Here are some rows, each followed by its group. Groups can overlap.
44|9|-6|24|-12|-3|-9|6|-11|-9|-23|29|16|9|-15|-18|-11|-1|-29|-7|19|24|8|11|30|7|-22|7|7|19|-34|-10|5|0|32|-1|-35|-9|28|-18|8|-23|-4|15|-35|28|15|25|-11|-63|0|-13|31|7|-51|-7|-33|33|3|11|-3|3|40|2 1
-13|28|-42|-3|6|-42|-40|-24|2|17|22|-36|-29|-13|-1|43|-26|40|-21|35|-41|-41|-48|-38|39|-20|-13|-36|9|55|-25|-9|-9|-92|-27|-2|-22|13|8|31|-13|-24|-2|13|-5|41|-10|30|16|7|-12|-21|-23|-2|-14|59|13|-7|-55|-35|15|9|-41|12 2
6|15|10|1|-18|-13|-2|10|21|-3|-23|-33|13|-2|1|-6|34|-29|8|16|19|27|8|-36|8|-3|18|13|-28|10|-28|1|10|38|21|18|27|10|32|10|13|32|-11|10|9|-33|16|-26|-13|12|31|20|-24|-24|28|24|1|-12|-17|-4|-20|-5|23|7 1
-25|-30|-99|-11|3|-16|-48|-6|-2|25|30|-38|-21|-13|-4|52|-23|37|-16|47|-17|-16|-44|-1|28|-25|-11|-47|-1|40|-26|5|-16|2|-41|-13|-41|19|-15|56|-20|-30|24|42|3|54|10|17|36|4|-16|-21|-19|-30|-10|36|10|-11|-35|-42|0|14|-41|6 2
14|-6|20|-19|25|22|18|7|-7|47|-20|14|-15|-15|9|11|11|2|22|-6|5|11|43|30|-13|-13|40|45|10|-27|15|36|-36|5|-1|-1|-23|-10|22|-55|0|38|-3|-17|1|-44|-29|-43|-28|-18|22|-14|34|-4|17|4|-12|19|47|59|-49|41|9|-1 3
-6|-5|4|53|-33|4|17|82|4|7|-68|-6|27|27|4|5|53|-32|-14|17|35|47|-5|12|-26|-4|43|39|-14|-10|-25|-12|28|35|31|20|36|-3|-14|-14|-34|32|2|-6|74|-29|14|-31|-32|-2|23|13|-44|-41|35|33|1|5|-1|-16|-33|-1|35|12 4
28|13|13|9|-48|-22|37|6|-1|-9|-27|49|-12|-7|12|-18|22|-9|-24|-18|13|12|15|0|11|-25|22|14|-16|16|-16|4|-4|31|28|-18|5|-15|15|-17|-5|-2|-9|10|-8|9|-9|16|-23|-30|41|13|-12|-18|6|-2|-16|2|-2|-3|-25|5|25|-25 1
7|26|6|-2|5|22|23|2|0|6|0|5|36|-2|-12|13|6|-22|-16|14|9|2|6|5|-63|29|-1|3|20|11|25|-33|13|9|24|17|4|27|-13|-15|-33|32|19|-3|-1|23|23|-1|-19|20|-24|3|-19|11|-11|-14|-17|43|-9|-17|14|-6|10|-22 5
23|-23|29|-8|-13|14|-69|33|-29|2|-72|-11|7|-14|61|-16|33|-21|-15|0|15|17|45|10|-12|-7|3|36|15|-16|14|-3|7|-9|3|-5|-3|-7|19|-5|14|5|1|-10|4|-59|-27|-42|-34|4|24|25|-6|-11|9|6|-5|19|53|33|-39|-8|16|57 3
46|17|15|16|-10|7|-1|3|-36|2|-29|16|8|-15|-18|-40|-14|-25|-42|4|18|28|-11|8|36|42|-23|-25|40|18|11|6|5|4|39|10|-2|-8|11|-18|-1|-22|-23|-17|7|-5|-8|8|-7|-45|19|10|16|0|-15|6|-33|31|8|25|-17|10|3|11 1
-5|-8|36|0|-2|1|-10|-2|7|-11|23|-11|-5|-5|33|-2|7|-12|23|13|13|4|-30|6|-24|-52|26|6|-11|-25|-3|36|1|1|-23|-18|-12|-23|-8|0|-3|-8|-14|-18|27|-5|-7|-1|-6|11|-6|5|-22|38|34|16|-19|-37|51|17|-1|10|12|16 6
-29|30|-10|6|32|-2|-24|-6|29|24|3|-5|3|-18|22|5|23|2|-3|-8|-6|3|-44|-4|-1|8|18|3|-54|-30|9|13|32|57|-3|3|40|18|7|-3|-19|41|36|6|42|4|30|-7|9|35|-31|-5|-39|-31|3|-34|11|-34|-15|1|-5|-14|10|-39 7
-31|-22|-3|-60|25|-27|-29|-25|19|-23|34|6|-34|-32|-36|22|-7|21|8|18|-33|-27|-16|-2|29|-23|19|-3|-18|22|-34|25|-5|-13|-26|-19|-1|23|-14|12|17|-8|12|0|1|23|-20|10|18|12|-27|6|-19|6|0|15|17|0|-15|2|11|-1|-34|16 8
-20|-15|12|2|-11|10|9|39|-3|-37|4|-3|-18|-3|7|-13|-5|-10|28|-23|-14|-3|-10|-6|-7|-23|8|15|-5|-12|4|-3|-3|-11|4|-15|6|3|-2|-2|15|45|-3|-12|43|-9|-26|15|25|17|-9|-3|8|1|10|-5|-18|-14|12|9|2|10|5|22 6
7|31|7|0|-7|8|7|-17|36|16|4|24|37|17|-12|5|-8|7|-22|-13|-6|25|-21|11|-10|32|-17|-6|20|13|24|-2|53|16|12|4|25|42|-35|-6|3|-4|11|27|-4|9|25|34|-6|-5|-19|-14|14|13|2|-50|13|-9|-2|-7|9|-21|22|-31 7
25|13|-6|30|-24|40|36|38|13|-2|-37|14|36|31|-20|-27|24|-31|-42|0|19|24|6|19|2|6|13|14|13|3|12|-29|14|-1|26|4|6|-19|21|3|-28|6|-8|-12|17|-35|-5|-52|-29|-24|13|15|-29|-19|15|24|8|43|33|-3|-27|-8|43|8 4
-6|5|-15|-4|11|-4|7|-11|2|7|13|-7|-5|-3|8|12|-15|15|6|4|-2|-10|-6|-8|-4|-24|14|-7|23|0|-2|12|-15|-19|-5|-4|-7|21|3|-4|10|-11|-13|-18|0|7|16|2|-4|-3|-16|16|3|-5|2|2|14|-28|-9|-5|20|-2|-9|25 9
39|27|-7|33|27|-46|46|-2|1|-8|16|20|29|32|12|-23|-28|-5|-26|-7|22|-22|13|25|5|7|-4|-8|11|14|10|-3|12|-6|13|24|24|29|2|33|-22|26|29|6|4|-6|12|-17|18|-4|27|10|-16|19|-12|-34|5|-12|-17|-22|-11|-20|7|-25 5
-21|-8|15|-4|1|14|10|-13|-1|-8|-10|-18|-22|-10|13|-6|-28|9|32|-28|-10|-4|3|4|-14|-17|-29|17|-18|6|-36|26|-11|-4|-1|-12|48|-28|1|9|14|4|-21|-11|-11|-1|-16|6|-3|-2|-9|0|5|44|-4|-9|-4|-2|-10|-10|17|10|6|-2 6
-22|-6|-42|-10|11|-9|-26|3|5|26|18|-52|-30|-13|-19|38|-14|56|-6|51|-39|-30|-45|-23|57|-11|2|-50|4|61|-28|-10|-57|-7|-37|38|-23|-5|-30|30|6|-27|24|35|14|44|0|10|12|10|-29|-29|-22|-3|2|50|39|-11|-18|-39|8|18|-36|10 2
-7|17|-16|-25|29|-7|-3|-7|-11|-24|4|24|-7|-33|16|-23|-18|10|27|-29|-6|-30|34|6|-24|-2|-4|0|24|-31|34|5|-23|-36|-2|-36|5|-32|24|-10|63|-7|1|-13|-59|-1|5|24|-23|8|20|-23|49|-22|-51|-28|9|9|13|12|31|-7|-21|3 10
4|33|27|10|41|10|5|3|-39|-25|15|22|-16|-37|-5|-16|-11|14|21|-4|-7|-7|17|3|-34|23|-15|11|14|-21|11|22|0|-10|-5|-15|23|-32|15|-10|60|18|-23|-49|-44|-22|-17|-20|13|-17|48|-6|45|-6|-10|-26|15|-5|25|37|0|1|-9|-15 10
-27|4|-59|-61|25|-60|-29|-13|44|25|27|-37|-21|-2|-8|56|-7|42|-6|32|-42|-8|-41|-29|13|-13|-17|-43|-1|42|-36|9|-28|5|-35|-4|-31|23|-27|36|-6|-30|41|38|7|35|1|36|30|14|-12|-40|6|-15|-2|34|19|-14|-41|-16|9|-13|-16|-8 2
19|-18|41|2|-17|6|23|18|-20|-28|-15|27|9|9|3|-22|15|-16|-4|-9|16|13|32|1|-10|23|11|31|-9|-23|11|3|20|-30|17|-34|-5|-17|12|9|-2|38|1|-49|-10|-24|-36|-25|-11|-3|21|-10|18|-6|-28|15|0|10|-18|23|-32|8|17|12 3
-9|-4|19|-24|-22|26|-3|7|-4|-10|-4|6|-16|-18|15|-2|-2|-6|36|-14|-19|10|-14|-12|-12|-15|31|27|-38|-50|-3|28|8|28|-41|-5|12|-9|7|-14|-13|28|-44|-7|13|-10|-14|10|-17|-1|-4|26|-15|-11|46|9|-3|-26|30|1|3|7|-37|-18 6
-16|4|-21|-26|19|-28|-2|-7|16|33|43|-18|-29|-39|-17|-25|-25|7|30|13|-18|-37|-26|-38|16|-12|-10|-21|-6|24|-73|1|-11|-5|-31|-5|20|24|-21|20|5|-16|23|8|-10|33|-8|20|26|34|-25|-36|2|32|-19|-8|22|-22|10|-1|26|33|-46|24 8
-2|-5|-40|-28|-10|-31|-29|-32|8|26|75|-25|-24|-26|-15|40|-9|41|-29|46|-28|-32|-44|-35|2|-22|8|-53|-41|36|-32|6|-21|-12|-34|2|-35|36|-53|33|7|-17|35|53|23|36|-3|9|11|8|-39|-10|-22|-18|11|38|0|-11|-47|-23|6|-9|-33|0 2
9|-16|35|-7|26|-5|-4|11|31|25|6|-17|24|7|15|24|32|-27|4|52|35|-4|-2|-95|-15|-4|59|-1|-14|13|18|20|23|26|34|22|35|15|-11|-1|-28|50|19|10|53|-12|47|-32|-22|36|-6|19|-22|-20|32|16|4|-23|-17|-8|-3|-13|-2|-32 5
14|7|12|41|-42|-36|27|14|3|-23|-28|5|26|2|-15|-12|6|-30|-40|31|35|45|44|21|5|13|-15|30|25|18|22|-37|9|13|24|-24|-24|-3|-2|-7|-18|15|-20|-3|-4|-19|-24|-24|-21|-13|39|9|-7|-26|8|14|-5|34|5|-1|-31|12|26|9 4
8|-8|-3|-36|41|4|5|-5|-36|-17|20|15|-16|-20|29|-24|32|-2|14|-27|15|5|20|-27|-18|-23|-39|-4|85|-25|28|15|-28|-9|1|-21|8|-4|28|-34|60|-14|-2|-33|-38|-24|-15|-9|15|-21|0|-29|46|4|-4|-31|12|-8|8|-19|11|6|-26|-3 10
-19|1|1|-2|-14|-2|-14|-13|13|10|27|1|-9|-8|-4|14|-12|19|0|10|-29|-20|-39|-4|-1|-8|-3|-2|-7|10|-16|20|-15|3|-17|-16|0|14|21|15|16|8|-15|10|-41|21|9|5|-8|15|-10|0|2|7|5|20|-7|-9|14|-3|-16|12|19|3 9
-27|-15|-14|-34|2|17|-65|-12|12|34|20|-29|-21|-36|-7|23|-12|23|26|25|34|-32|-25|-19|-7|-15|24|-14|-50|28|1|23|-14|-6|-29|26|-4|-11|-22|14|-1|-20|-13|13|15|36|-3|20|30|12|-27|38|-1|-2|4|0|49|-26|-3|-8|-6|36|-26|-6 8
-5|25|46|44|-23|8|20|-40|1|3|26|17|15|34|23|17|-6|9|-23|-25|1|-7|15|8|7|33|-18|-13|8|-38|31|-18|44|44|22|2|42|19|2|-14|10|-2|10|0|23|8|19|29|-23|24|-17|-21|4|2|2|-14|14|-6|9|-34|20|-20|11|-6 7
7|-35|22|-10|-11|-2|3|23|-17|-5|5|-14|20|-3|0|3|55|-20|16|0|38|16|57|-16|-22|-30|46|39|-25|-29|-10|23|28|6|14|9|11|-31|24|6|0|39|0|-40|21|-30|-21|-38|-31|11|37|28|-8|-35|39|8|35|2|16|13|-38|-9|19|6 3
-10|-30|9|7|-29|-19|-5|-1|23|7|-32|-17|1|-19|-12|-10|18|-47|2|20|19|36|-13|-23|3|22|30|12|-15|7|-9|3|5|28|36|4|-1|10|39|-10|-5|25|-9|5|19|-20|25|10|-7|-5|22|13|-8|-7|30|5|-10|-2|9|-29|-19|25|26|-5 1
-5|40|-3|11|-14|18|18|-30|8|-2|6|5|24|33|33|-5|-11|-5|-14|-36|-8|5|-18|10|2|41|-36|-24|19|-12|29|-10|43|11|2|11|6|-24|-4|-38|4|-5|-11|-1|11|4|30|20|-5|0|-10|-43|2|-2|1|-26|7|5|-1|33|11|-24|2|-34 7
-47|-32|7|-18|6|-20|-19|-18|15|11|6|-26|-34|-64|-13|26|-35|-4|30|3|-23|-41|-25|-30|0|-18|11|-11|-43|24|-46|37|-10|-2|-30|-19|-20|13|-33|-14|-46|11|14|19|7|27|-1|4|5|6|-17|5|-10|16|-24|-3|-40|-15|-12|-12|16|15|-35|57 8
44|-16|0|39|-29|-9|23|-32|11|-24|-20|35|26|-26|-2|-32|-10|-16|-30|5|10|31|40|25|26|44|32|-8|28|29|-42|-27|-8|48|41|3|7|1|6|-15|-11|-10|-23|7|-27|-18|-7|2|2|-38|46|30|2|1|-24|-10|-35|45|-8|20|-8|16|-3|16 1
18|-16|10|2|5|22|4|35|-106|-14|-14|14|-5|1|-3|-16|17|-22|5|-23|39|17|48|1|1|-9|-14|42|25|-24|18|34|-4|1|19|2|-16|-52|4|-4|3|19|1|-31|-1|-27|-40|-20|-11|-23|47|18|10|-11|10|-7|-40|-2|5|27|-24|7|35|2 3
11|-6|9|1|-5|16|24|10|-2|6|-29|19|15|-25|-26|-24|-1|-35|-13|10|11|16|15|-3|-2|24|-14|1|13|12|1|-5|-12|19|28|-10|-3|7|15|-18|15|13|-17|-12|-6|-11|0|2|-7|-13|32|8|-21|-5|11|4|9|10|-13|22|-6|-11|-15|-9 1
9|-60|30|-19|-5|5|11|27|2|-21|3|-6|10|3|-4|-12|28|-26|0|32|79|25|16|-22|-22|-21|59|45|-12|-29|0|4|-6|-11|11|23|-6|-22|27|-26|1|37|20|-35|17|-39|-30|-45|-72|8|21|14|39|-12|38|23|17|-2|17|18|-55|-4|15|10 3
4|-41|31|-31|-11|6|15|30|-15|-23|-13|23|20|6|16|-45|-21|-26|-2|-18|10|14|37|40|-2|-2|16|-1|-8|-58|28|-15|2|-11|12|-29|8|-21|24|-54|10|12|-12|-25|-7|-30|-25|-27|-31|-6|27|15|6|-27|17|1|-9|18|48|14|-45|-16|12|10 3
-27|-16|44|-1|-10|13|-1|-9|0|6|7|-22|-22|18|24|6|-10|14|16|-3|-26|-14|-15|-14|4|-13|13|8|-29|7|-11|4|20|-5|-5|-26|-4|-13|-6|-8|1|-16|-2|5|2|18|-11|22|19|-8|-11|6|17|6|10|-8|16|-19|11|-11|19|3|-27|-23 9
-25|-10|25|-2|-8|-2|20|42|7|-7|-20|10|45|-4|5|-13|32|-46|67|13|-5|16|22|5|-1|-21|42|40|2|-29|1|1|4|3|18|-26|-3|-19|46|-6|-26|29|12|-15|29|-38|-21|-34|-38|6|13|18|-11|-10|32|20|7|3|44|9|-9|6|31|27 3
27|16|23|23|11|13|19|5|-14|-25|10|-4|27|14|-3|-9|-19|-12|-25|-13|20|8|-7|36|-2|62|-7|-18|29|-1|35|-16|-13|2|23|20|27|17|-2|-16|-63|7|20|3|-7|-6|17|-18|-51|0|-9|7|25|30|-40|-22|34|4|-15|3|9|-18|-6|-34 5
13|-13|-10|-20|31|-2|-12|-20|-31|-21|18|30|-13|-13|20|-17|-19|-1|18|11|0|-17|39|5|5|-4|-28|16|9|-29|18|75|-9|-15|-1|-18|57|-17|19|-17|32|-36|-24|-27|-26|-22|-9|-5|11|22|-5|-9|56|-96|-10|-37|-16|8|26|50|27|13|-19|-3 10
19|-9|25|40|-33|27|-3|4|13|-17|-28|-11|26|38|-10|-9|13|-22|-31|-23|12|42|22|4|9|7|-11|27|-1|-5|15|-24|12|-4|19|8|-3|-1|30|50|-17|7|6|14|9|-20|-4|-31|-28|-48|40|1|-11|-24|12|10|-9|29|-8|3|-10|2|26|24 4
-35|-14|-26|-15|-28|-9|-9|-3|38|21|-4|-25|-6|2|0|11|-6|9|16|-2|-17|-31|-13|-12|-24|0|-12|1|18|0|1|18|-4|2|-23|-4|-4|-17|3|7|-13|29|0|1|-5|17|-3|58|35|1|-19|-24|-14|14|-6|-3|15|-19|-2|1|-4|-14|-17|-7 9
-34|-42|-25|-7|11|-14|-16|-20|6|13|19|-21|-37|-42|-34|33|-36|23|11|15|-8|-31|-38|-65|5|-20|5|-27|-16|18|-19|10|-10|-25|-34|-6|-43|8|-18|-64|-5|-5|10|-2|-12|30|10|14|33|12|-18|12|1|11|-26|15|6|-10|9|-17|21|42|-33|29 8
-36|-3|-51|-3|24|-32|-43|-4|15|14|17|-47|-9|-8|-23|38|-13|33|-15|33|-39|-15|-57|-28|20|-19|30|-40|4|47|-44|24|-26|-9|-10|-29|-39|18|-17|13|-8|7|-22|26|5|18|13|-5|23|17|-25|-9|-26|-5|7|36|40|-31|-37|-31|7|-13|-24|0 2
1|-12|-39|-19|11|-12|-11|2|17|7|13|-25|-22|-32|7|-12|-3|20|18|10|-9|-32|-6|-11|12|-20|3|-18|-21|30|-48|15|-30|-8|-21|37|-9|7|2|4|-11|7|4|-2|-9|27|1|15|12|22|-10|27|0|6|21|11|30|-30|-23|6|40|19|-14|5 8
8|15|12|8|-16|-44|7|14|8|2|15|3|20|-2|-8|2|-22|-10|-17|-6|48|8|14|-8|-8|37|-16|-16|14|4|19|-12|-18|10|42|32|12|42|-15|-13|-16|34|43|13|2|-4|24|-72|-22|28|-10|-9|-11|8|-32|-14|4|58|7|18|-14|-11|-10|-11 5
38|11|-18|40|-29|7|31|10|18|11|-21|19|27|14|-8|-27|-1|-16|-28|8|-1|39|19|33|10|13|-16|-6|13|14|9|-35|-14|18|24|6|-30|-19|17|-41|2|-3|-24|5|-19|-13|0|-17|-4|-45|35|9|10|5|1|-13|-30|18|-13|6|-11|19|39|24 1
20|19|17|22|-73|-3|32|11|13|4|-22|23|54|39|38|8|-4|-2|-23|5|33|-3|6|8|-15|46|39|0|7|18|26|-8|2|6|26|13|23|8|31|-9|-2|-9|21|-6|-1|-6|20|-22|2|13|5|-19|27|2|-9|-18|2|6|-15|-3|-7|-13|3|-30 5
-14|-11|2|1|1|34|6|-6|-3|13|-3|0|-22|1|-6|10|2|15|1|-102|-5|-24|6|14|-5|-7|-5|-15|-6|-41|14|45|-8|3|-14|9|-2|13|-8|-6|-15|0|31|-6|12|18|4|19|16|-2|-8|7|11|-15|2|7|10|-11|4|6|11|-31|-12|1 9
13|-1|-8|3|14|0|6|-11|-9|1|16|17|32|47|5|-2|-5|-29|-33|-4|17|4|9|11|-4|55|22|-1|14|19|10|-20|8|-13|15|41|1|41|-15|-45|-18|8|21|-12|3|-1|32|24|-16|-5|31|9|-24|-4|-27|-8|-11|3|-31|2|-9|-4|12|-35 5
-27|8|-9|-4|48|9|-12|-2|-6|-26|18|-23|-30|7|11|18|-26|5|14|25|-24|-14|32|-3|-32|3|0|-6|-107|-13|-11|-8|-11|-6|-13|28|-7|9|-6|11|-2|-7|2|-7|11|15|-25|-1|34|27|-13|10|1|21|31|-12|17|-41|17|-21|15|4|3|18 9
-26|-7|-4|-6|-4|26|11|20|0|-24|-4|7|-10|-12|10|-6|22|-20|36|-32|-11|-1|12|-17|-24|21|16|42|-8|-60|9|11|10|10|-22|3|8|-3|14|7|-11|0|-17|-59|23|-6|-17|11|7|14|3|35|4|-5|36|6|-3|-28|39|-18|29|-19|-8|-23 6
1|41|10|16|5|7|57|-32|14|26|23|55|24|29|1|15|-15|13|-27|-28|-19|-22|-5|0|-25|42|-31|-7|17|13|29|-11|29|1|-7|3|29|46|10|-18|13|-29|29|36|-13|9|40|-1|-4|-14|-10|-18|-18|11|5|-25|-8|12|-9|-14|103|-13|7|2 7
-17|-8|-1|8|-1|-50|-33|-11|23|11|31|-43|-33|-24|-10|29|13|44|-16|29|-50|-30|-41|-23|42|-44|15|-80|14|40|-25|-7|-12|-15|-27|-10|-36|14|-19|38|6|-31|4|38|11|43|9|25|16|35|-44|-10|-10|27|-1|50|37|-12|-50|-27|-20|13|-38|13 2
-12|-24|-11|5|30|1|2|4|-45|20|10|-20|-28|-38|8|8|1|8|0|0|-39|0|-26|-44|9|-19|10|11|8|24|-18|43|-4|-37|-21|10|-9|1|-8|14|4|-18|-10|42|2|12|-10|21|18|19|-36|19|-6|26|-5|15|17|-26|-7|1|16|24|-31|13 8
0|16|-9|4|5|-8|-29|-73|31|32|4|5|21|18|9|17|11|-38|12|6|32|3|-12|-15|-1|-12|25|20|-14|-6|4|-9|1|24|10|28|37|23|-9|-7|-34|37|23|13|48|3|53|-20|-16|42|-27|7|-29|-14|57|22|7|-3|-18|-22|-8|-9|-12|-20 5
42|6|28|24|-8|29|30|-3|-20|-20|-18|29|19|11|-7|-43|-20|-9|-36|-11|-8|28|-16|25|18|75|-22|-16|8|8|-3|-30|-8|25|37|-2|-20|-6|21|-16|3|-22|-16|-2|-34|-16|-2|8|1|-33|27|27|27|21|-47|-2|-34|31|5|44|0|31|26|-4 1
Which 5 groups are nearest to each row below, nearest first, going by the average distance to the group's rows?
23|30|-14|26|-32|13|32|24|-7|12|-20|16|29|29|13|-8|22|-25|47|8|15|42|31|7|9|1|-7|11|12|5|18|-35|54|-3|40|9|-15|-6|3|-10|-7|6|-22|8|6|-35|17|-20|-9|-18|41|42|-32|-2|-1|16|-13|35|-5|-4|-20|1|34|8 >> 4 1 3 5 6
-28|-18|-5|-12|-8|7|8|15|0|14|-5|-28|11|-10|6|-9|21|-15|36|-2|-21|8|4|29|-20|-22|12|14|-31|-24|-16|21|-11|18|-10|-9|-16|-22|2|2|1|29|-5|-7|3|-6|-11|-7|29|-73|14|22|-22|10|41|13|-11|-19|15|19|-12|-6|26|8 >> 6 9 3 1 4
-20|-22|-6|-9|34|-9|-15|-1|11|7|35|-13|-11|-28|12|20|6|9|16|-6|-22|-33|15|-20|11|-23|24|-33|-5|31|-40|15|-13|-8|-19|-16|-54|-20|-13|6|4|-13|5|2|-4|27|9|23|40|9|-37|46|-35|39|4|7|1|1|-10|-14|3|3|-36|9 >> 8 9 2 6 1
-43|-23|-12|-25|6|-16|-26|-12|13|-12|9|-37|-33|-38|17|19|-11|12|26|18|-17|-23|-16|-18|6|-7|8|-24|-16|13|-8|15|-27|-6|-33|8|-26|1|-6|25|11|-28|4|32|-9|44|-4|67|23|26|-14|5|-8|-12|-12|-19|-6|-26|-14|12|7|29|-30|15 >> 8 9 2 6 10
-33|-25|-47|-35|4|-40|-43|-28|9|24|-7|-44|-20|-16|-15|41|7|43|-18|46|-37|-7|-42|-11|24|-1|17|-51|-10|35|-36|46|-13|-18|-34|-15|-36|18|-37|36|-5|-3|39|31|-19|26|10|-35|25|16|-29|-37|-24|-4|-21|55|25|12|-50|-26|24|24|-26|18 >> 2 8 9 6 5
20|0|13|2|-17|20|10|6|34|-42|7|9|28|31|-6|-23|15|-26|-8|34|-2|58|19|30|31|32|-8|6|44|-3|33|-45|13|15|36|4|-1|-17|0|-14|-21|0|-6|27|12|-24|-1|-29|-38|-5|44|26|-22|-79|-6|16|-13|25|0|-8|-18|-1|28|0 >> 4 1 5 3 7
1|-2|-3|-37|57|6|16|-15|-44|-33|-7|-9|-24|-13|17|-14|-4|-1|30|-30|2|-27|28|-13|-39|13|-26|3|13|-37|4|12|-13|-29|6|-19|3|-13|13|-33|66|-5|-23|-61|-49|-13|-17|-5|10|-7|18|-2|55|-8|-26|-21|17|-9|10|42|-5|-5|-4|14 >> 10 6 9 3 1
-15|-3|33|3|-15|20|0|-6|-15|3|-16|15|-7|-6|8|-28|3|-1|17|-5|-4|10|23|14|24|-15|-10|11|-53|-27|-14|16|5|-12|-19|8|6|-2|-13|8|2|-9|-17|-6|-1|-9|-23|21|17|-7|-3|-9|-3|2|-18|-17|-59|-11|12|6|-5|-9|1|39 >> 6 9 1 3 8
-5|-61|6|-45|49|13|-23|-16|-39|-30|-14|19|-14|-7|21|-11|-59|1|23|-20|-6|-46|21|1|-11|8|-28|26|-10|-4|23|29|-17|-32|-12|-20|8|-5|7|-14|46|4|-11|-40|-49|-1|-19|18|5|8|-64|16|59|-7|-13|-36|40|-4|19|33|26|-14|-8|-8 >> 10 9 6 8 3
-24|-4|-4|-1|8|11|8|20|-1|4|10|-7|-15|63|18|3|-6|10|19|-8|-1|-12|-23|0|-7|-19|-2|10|-24|-3|-23|19|13|-13|-20|4|-27|-8|-11|34|-6|26|5|4|16|-8|11|-2|29|1|-12|4|1|-17|-2|2|13|-15|2|-1|11|4|-21|6 >> 9 6 8 7 5
Which 4 groups are nearest to each row below, nearest first, going by the distance to the group's nearest row?
-17|8|16|4|-8|13|12|-6|-14|-6|-14|14|-27|1|12|-16|-21|-2|21|4|-13|-5|-3|-14|-16|-4|0|20|0|-14|-13|7|-19|10|20|3|5|-10|-6|-16|14|12|-10|-15|-5|-4|-13|-39|-11|-12|2|-5|11|2|26|2|-8|-9|14|-2|12|-5|-13|-2 >> 6 9 1 10
-15|2|-25|-10|41|-1|-16|-11|27|-1|9|-4|-29|-11|30|18|2|6|11|2|-34|-19|1|-6|3|-21|-5|10|11|2|20|38|-93|-7|-18|-13|-23|30|-7|0|-4|-8|0|4|-3|21|-17|11|18|43|54|4|11|8|-1|-3|11|-17|16|-7|47|-15|-5|29 >> 9 8 6 10
3|77|12|10|-12|26|14|-5|-9|4|11|13|32|25|7|-5|-39|10|-15|-16|7|3|-4|13|16|42|-85|-20|23|-21|34|-8|32|18|6|85|49|30|9|23|-1|-15|13|13|16|9|6|19|18|-1|3|-38|23|-3|-14|-31|3|6|0|-24|2|-26|25|-17 >> 7 5 1 9
-5|-9|-5|-18|52|-6|-26|-5|-31|-18|6|22|-4|-7|-2|-28|17|5|39|-34|-2|-20|15|-4|-20|-1|-14|-13|-53|-37|17|-7|-25|-2|-39|-115|25|-26|18|-27|44|9|-31|-20|-100|-26|6|24|7|-9|12|-25|59|3|6|-46|2|3|5|25|19|4|-32|39 >> 10 6 9 3
6|-4|17|1|-36|-33|-5|19|40|-7|-44|-23|5|-18|-5|-34|23|-40|19|4|18|33|14|-5|1|-2|35|12|-37|7|-7|33|5|22|3|54|23|-8|11|-4|-29|29|25|-24|16|-9|5|-11|-9|-20|13|-28|-35|-14|34|21|-11|-16|-41|-10|-17|-6|38|8 >> 1 4 3 6
10|2|-5|17|-2|-14|12|29|20|30|13|-9|16|4|43|55|27|-16|16|21|30|-14|-15|-62|-5|-5|47|26|0|9|-14|8|15|35|5|7|26|27|-15|9|-37|33|19|-91|24|-5|21|3|-1|39|-9|13|-46|-8|9|24|-7|-2|-36|-29|4|11|-19|-44 >> 5 1 7 9
4|65|-7|17|-13|39|15|-10|15|7|8|23|25|5|4|3|-23|13|-14|-40|11|4|-8|22|1|36|-28|-21|8|-16|34|-13|22|13|13|15|1|10|-4|-9|28|-24|-2|5|3|3|-26|4|-13|-6|-2|-39|2|23|-34|-34|6|-21|-17|-41|24|-39|-7|-26 >> 7 5 9 1
-7|25|-1|15|23|21|-1|22|-13|-3|-8|18|5|-11|3|-2|-13|2|23|-7|7|-8|2|2|-20|-9|-9|27|-3|-2|-33|4|13|0|-9|-9|-3|-14|7|-6|1|-9|-15|2|-1|-8|-18|-10|0|-1|-24|15|1|-22|17|-7|-8|1|34|3|14|20|-13|21 >> 9 6 1 8
-8|-34|75|2|-19|-3|10|46|-18|-1|-12|-5|-11|-25|0|-12|26|-26|27|21|37|19|27|-18|-30|-2|22|45|-28|-19|5|3|59|3|9|-8|4|-7|7|-18|-23|33|17|-25|4|-26|-34|-10|-13|5|38|19|-19|-11|21|58|1|-7|25|31|-18|-43|3|4 >> 3 1 6 4
-5|-21|4|-28|39|-17|-27|-6|14|4|17|-26|-20|-19|1|29|-31|17|38|12|-22|-37|-6|-16|4|7|12|-16|-17|21|-40|11|-16|3|-21|15|-24|1|4|-2|-23|-12|15|15|2|33|-3|27|18|12|-27|7|5|36|-4|-9|-1|-35|-20|9|-14|9|-19|-3 >> 8 9 6 2
-11|44|9|14|0|29|-1|-9|11|21|6|20|16|24|-1|0|-23|15|-21|-46|-6|3|-28|22|8|42|-28|-10|9|1|-2|-25|51|4|1|12|11|33|-19|-15|-11|-8|-26|4|12|4|3|2|30|6|-54|-33|8|3|-21|-17|-3|2|-7|-26|11|-3|-6|-36 >> 7 5 9 6
